(in the rows, 128 means zero)
One turn moves each row of this set onto another row. After a few examples, where does it send each row asked below?
gafez: [113 139 141 121 149 123 106 111 157 150 140 125 127  88 100 121 134 103]
bere: [131 125 122  93 134 111 100 109 159 142 128 126 137  76 116 143 130 139]
fakep: [138 131 127 111 140 123  84 109 153 138 154 125 119  91 119 155 127 124]
sul: [139 136 125 121 125 115 105 110 157 137 158 138 119  75  96 125 133 115]
nofis: [128 124 134 118 156 129 114 119 146 121 147 128 107  91 112 140 134  98]
vivuv: [124 138 126 115 119 122 111  97 147 145 126 121 126 100 127 110 120 122]
zan: [128 132 151 133 141 128 126  93 149 139 135 120 132  89 149 133 119 134]
fuf: [134 118 140 139 137 134 125  90 144 122 144 125 149  69 128 149 121 111]
foz: [118 113 133 117 145 126 116  94 145 121 136 112 154  72 133 133 120 132]
deson: [119 122 138 116 159 123 107 106 144 127 141 119 105  88 123 136 127  97]
tomal: [117 132 146 115 129 135 122 119 161 131 110 124 130  84 106 135 138 117]
baked: [134 112 130 130 143 132 139 100 153 129 138 135 116  64 105 150 134 118]
pupuv: [123 126 133 114 155 118 104 111 149 132 151 123  98  78 133 132 123 111]
zonas: [133 114 124 124 142 124 132  97 157 136 144 132 108  55 119 146 127 130]
meze: [132 132 124 113 127 105  91  90 154 143 154 125 114  75 114 128 121 118]
mugi: [124 114 136 124 145 136 122 104 144 113 134 119 160  77 121 138 127 127]
sisud: [127 132 135 123 127 111 125  88 156 118 154 128 117  96 112 119 147 130]
vuva: [127 107 138 130 148 130 129  87 147 130 126 126 118  67 113 149 129 110]
zefeg: [137 143 131 122 115 129 108 112 151 140 131 132 123  94 129 114 122 132]
nibun: [133 129 128 124 137 130 149 103 150 130 148 125 138 105 125 142 131 130]
kebez: [123 126 125  96 122 120 107 107 161 134 125 117 118  82 130 151 126 141]
zof: [127 119 130 123 141 134 129 117 151 116 145 126 155  68 121 131 129 137]
Vuka: [140 131 141 129 130 125  99 102 148 128 142 135 127  85  90 133 134  98]
barab: [124 123 122 128 135 119 137  93 153 134 159 124 142  63 130 136 120 123]
binad: [146 137 127 122 113 136 109 112 145 129 130 133 128 107 119 130 127 126]
gup: [122 127 150 112 128 130 100 105 155 131 106 117 124  82 127 147 127 126]
Rizik: [119 132 122 100 123 124 129 122 166 134 128 124 123  83 108 139 138 133]
Lize: [127 134 151 135 130 118 119  89 154 116 143 130 119  93 113 115 146 124]
Geza: [123 132 116 105 143 118 108 110 155 143 156 123 124  99  99 141 135 113]
reb: [127 115 127 127 136 121 125  81 145 129 151 117 145  70 136 148 116 118]
nin: [131 128 129 117 152 125 112 124 151 126 156 131  99  80 121 138 130 112]
sor: [130 123 141 104 138 118  89 103 153 139 113 124 141  77 119 145 128 130]
Noba: [128 128 144 111 140 124 104 115 155 138 112 130 148  78 102 135 136 122]
Riva: [134 129 152 132 129 118 105  81 151 113 143 127 117  95 125 126 140 129]
ren: [125 109 133 125 146 122 123  82 151 138 133 123 110  58 126 147 122 121]
fef: [128 129 126 100 135 117 115 120 161 141 127 132 143  77  99 133 138 131]
zifug: [132 131 123 114 117 129 112  97 141 132 125 122 132 114 118 127 125 115]
Pazok: [140 131 133 125 134 126 132 102 152 132 150 126 130  93 145 145 124 145]
guv: [121 129 147 132 143 130 143  95 148 135 132 119 141 100 130 129 128 119]
kamu: [133 128 135 121 126 110 111  80 153 114 154 125 114  97 123 130 141 135]
piv: [130 126 135 140 135 131 138 103 151 128 152 131 147  63 122 136 125 117]
gavu: [130 138 151 127 146 129  82 111 154 144 138 127 121  81 121 136 126 115]
tuv: [132 125 139 120 132 115  84  83 145 134 138 122 124  85 108 135 124 101]
reg: [120 119 126 117 141 124 123 106 153 124 147 119 150  64 133 128 121 142]

baked moves to vuva
Noba moves to sor
And these:
barab moves to piv
meze moves to sul
gafez moves to gavu
zof moves to mugi
nofis moves to deson
zan moves to Pazok
Lize moves to Riva
gup moves to kebez
zifug moves to vivuv

One turn moves each row of this set onto another row. After a few examples, where does it send each row asked below?
fem: [174 131 137 127 121 119 117 127 150 129 129 131 144 121 129 150 143 106
 138 118 145 140 133 107 122 120 101 121 126 143 100 115 120 141 124 133
 143 102 124 117 113 133]
nel: [136 127 138 119 111 122 113 131 135 129 136 113 158 108 127 117 119 123
 139 111 133 133 105 108 136 147 111 128 146 126 112 128 128 136 144 116
 132 130 111 107  95 131]
kudul: [133 131 126 106 119 107 127 143 135  91 132 135 157 133 133 142 110 109
 156 132 129 138 128  99 115 111 132 147 128 133 111 130 121 137 140 108
 134 117 110 128  91 149]
tiver: [161 128 136 133 111 130 128 125 140 113 119 112 124 132 130 121 150 113
 134 122 136 150 127 120 112 126 110 124 126 144 128 127 150 125 117 108
 144 102 103 127 109 120]
sisu: [127 110 134 123 134 129 129 135 160 118 135 120 131 132 151 132 136 102
 127 132 154 134 110 122 132 130 130 152 156 137 101 142 136 134 130 129
 118 113 138 110 108 131]
sorog: [152 130 122 114 106 130 136 115 144 119 139 122 143 139 140 135 140 114
 154 113 132 157 125 110 119 111 138 115 150 138 131 130 116 124 124 118
 140 123 111 135  84 136]
Meka: [118 129 154 126 121 128 122 147 140 120 130 114 153 102 139 130 118 107
 135 124 132 141 103 125 111 146 118 122 151 120 114 124 125 141 148 108
 146 122 119 116  97 134]
gop: [137 132 140 134 120 121 130 136 143 112 129 102 151 121 132 130 131 126
 130  95 135 110 127 100 122 123 112 125 153 110 126 118 136 149 127 126
 120 119 116 138 118 134]
baze: [139 115 130 120 116 100 126 136 141 108 147 115 147 113 133 128 119 122
 131  99 134 157 114 109  95 142 121 145 125 127 126 127 138 134 129 131
 121 119  97 117 102 142]
Zuvi: [129 136 149 112 136 109 122 152 142  96 123 122 128 138 130 117 135 105
 143 127 139 146 114 107  98 118 142 139 151 138 116 125 128 137 128 100
 142 135 132 129 107 141]
Lasu: [141 126 145 108 114 120 123 145 150 123 106  83 152 121 123 113 137 103
 140 121 119 136 125 109 122 109 126 143 120 118 113 129 130 139 107 116
 128 131 128 136 107 128]
rit: [141 128 143 112 107 118 121 134 133 103 130 109 147 128 125 113 123 122
 137 117 130 145 142 108 156 122 122 132 123 140 110 126 128 133 125 127
 133 126 110 147 103 116]
sug: [140 128 130 105 126 112 102 138 143 105 132 117 147 105 111 126 126 109
 129 116 147 137 133  87 117 112 126 140 124 147 107 149 134 141 134 133
 136 122 119 125  97 136]
tinar: [153 122 139 123 116 127 113 142 130 133 122 117 122 124 141 145 112 101
 161 124 120 125 130 104 100 125 117 134 127 146 108 128 125 133 129 122
 122  98 117 107  97 130]
Poror: [128 128 142 125 136 116 130 134 159 104 152 112 153 124 129 147 123 122
 144 107 138 127 124 110 109 118 118 121 156 121 118 114 143 141 141 120
 128 121 108 134 112 153]
giv: [123 123 141 120 114 122 140 136 152 109 115 100 149 142 139 140 131 108
 112 115 152 139 133 122 117 123 120 150 140 131 123 128 153 112 116 121
 120 105 142 113 114 143]
zis: [143 136 136 110  98 142 116 135 120 133 137 113 151 119 149 157 132 115
 136 114 116 151 120 102 128 131 136 142 133 141 103 140 134 125 123 126
 104 112 136 133 108 128]
mogib: [141 127 135 117 105 124 137 115 129 108 139  99 151 134 134 131 144 116
 133 127 119 131 110 104 108 120 127 147 130 158 107 149 162 121 130 126
 125 113 123 127 117 143]
Midav: [146 115 133 131 119 132 117 119 140 113 110 106 136 130 138 125 128  95
 142 101 127 145 133 108 105 108 138 119 149 137 141 150 134 141 123 119
 145 120 130 130  95 124]
Vav: [127 118 140 124 103 114 128 151 134 126 124 108 147 126 132 150 142  98
 124 124 146 147 110 107 129 131 120 149 137 146 118 159 146 132 120 128
 106 110 122 105 111 138]
rin: [128 122 143 117 111 101 139 139 131 114 131 103 160 112 141 132 127 117
 129  99 137 155 109 113  91 141 116 135 133 124 127 116 118 142 108 122
 131 117 110 129 113 123]
Koriz: [160 118 149 129 143 134 101 132 130 112 119 129 151 132 145 139 162 114
 124 119 130 138 130 116  99 119 128 132 136 121 108 123 122 132 133 119
 133 102 128 114 112 141]
binos: [151 118 144 118 124 113 127 122 124 111 128 115 137 151 153 131 137 126
 145 112 127 140 134 103  99 127 121 122 147 162 111 127 122 118 126 111
 152 108 114 110 113 133]
mepib: [147 126 140 121 114 117 118 124 126 101 123  97 148 126 123 144 118 106
 158 115 134 140 117 137 120 115 137 126 125 152 110 104 103 132 127 123
 120 103 123 126 105 139]
vilir: [138 139 144 108 117 129 122 149 144  96 109 104 155 123 140 138 149 112
 141 123 133 164 124 112 121 130 136 137 142 119 105 115  98 141 120 111
 129 126 120 140 107 140]
Mudo: [158 130 123 117 115 113 109 141 120 108 129  94 127 121 116 123 129 108
 142 126 134 132 108 119 101 111 144 129 129 128 120 121 127 132 135 124
 113  97 134 114  98 128]
zibo: [157 139 138 133 114 120 116 137 143 124 129 110 145 128 141 138 133 114
 121 118 132 144 122 113 126 125 125 133 141 134 112 127 135 130 124 125
 135 123 180 126 125 134]
bovo: [147 122 144 113 121 137 109 127 128 137 123 113 154 132 129 141 145 104
 157 123 126 141 118 127 112 122 123 129 126 130 113 114 127 120 111  90
 112  98 111 119 102 124]
num: [118 110 129 108 114 122 136 141 144 119 123 114 155 126 138 156 135 108
 132 129 147 155 126 133 122 147 120 153 152 141 112 140 119 109 117 120
 113 110 124 112 112 138]
meb: [157 130 145 115 123 133 134 140 149 115 116 129 133 113 119 124 148  86
 130 110 118 133 121 118 108 122 143 133 126 133 107 128 130 126 142 134
 142 118 116 118 120 147]
Vudi: [140 137 117 124 101 125 143 130 146  96 118 102 148 133 146 147 124 106
 141 124 122 143 131 117 111 142 123 142 140 147 118 128 132 122 118  99
 135 104 137 132 134 137]
rufug: [123 133 146 126 113 118 121 131 147 124 129 119 150 129 154 151 136 107
 120 119 149 142 116 118 165 125 126 140 147 134 115 129 138 126 123 120
 122 105 138 117 109 133]
Lipa: [160 129 134 101 116 114 131 131 130 111 123 133 164 129 122 135 138  97
 137 104 118 145 128 107 132 127 138 121 140 127 103 126 116 131 143 120
 141 101 114 118 132 122]
repi: [149 122 138 135 123 135 124 111 139  98 147 137 161 138 133 134 136 105
 129 139 146 144 113 125 126 130 124 142 138 147 103 129 134 136 142 127
 123 117 137 143 108 147]
sozun: [132 125 128 118 124 144 115 127 153 120 132 125 150 115 130 145 124  79
 143 125 138 148 117 116  97 141 134 146 139 153 109 139 131 134 118 106
 110 112 138 130 116 133]
nuz: [136 117 135 121 108 123 152 133 147 104 138 109 153 162 144 144 128 110
 128 121 155 142 120 109 130 124 116 147 140 144 105 133 143 135 129 128
 108 105 122 110 106 142]

rufug moves to giv
binos moves to tinar
vilir moves to Zuvi
And these:
Poror moves to baze
Mudo moves to Lipa
zibo moves to Vudi

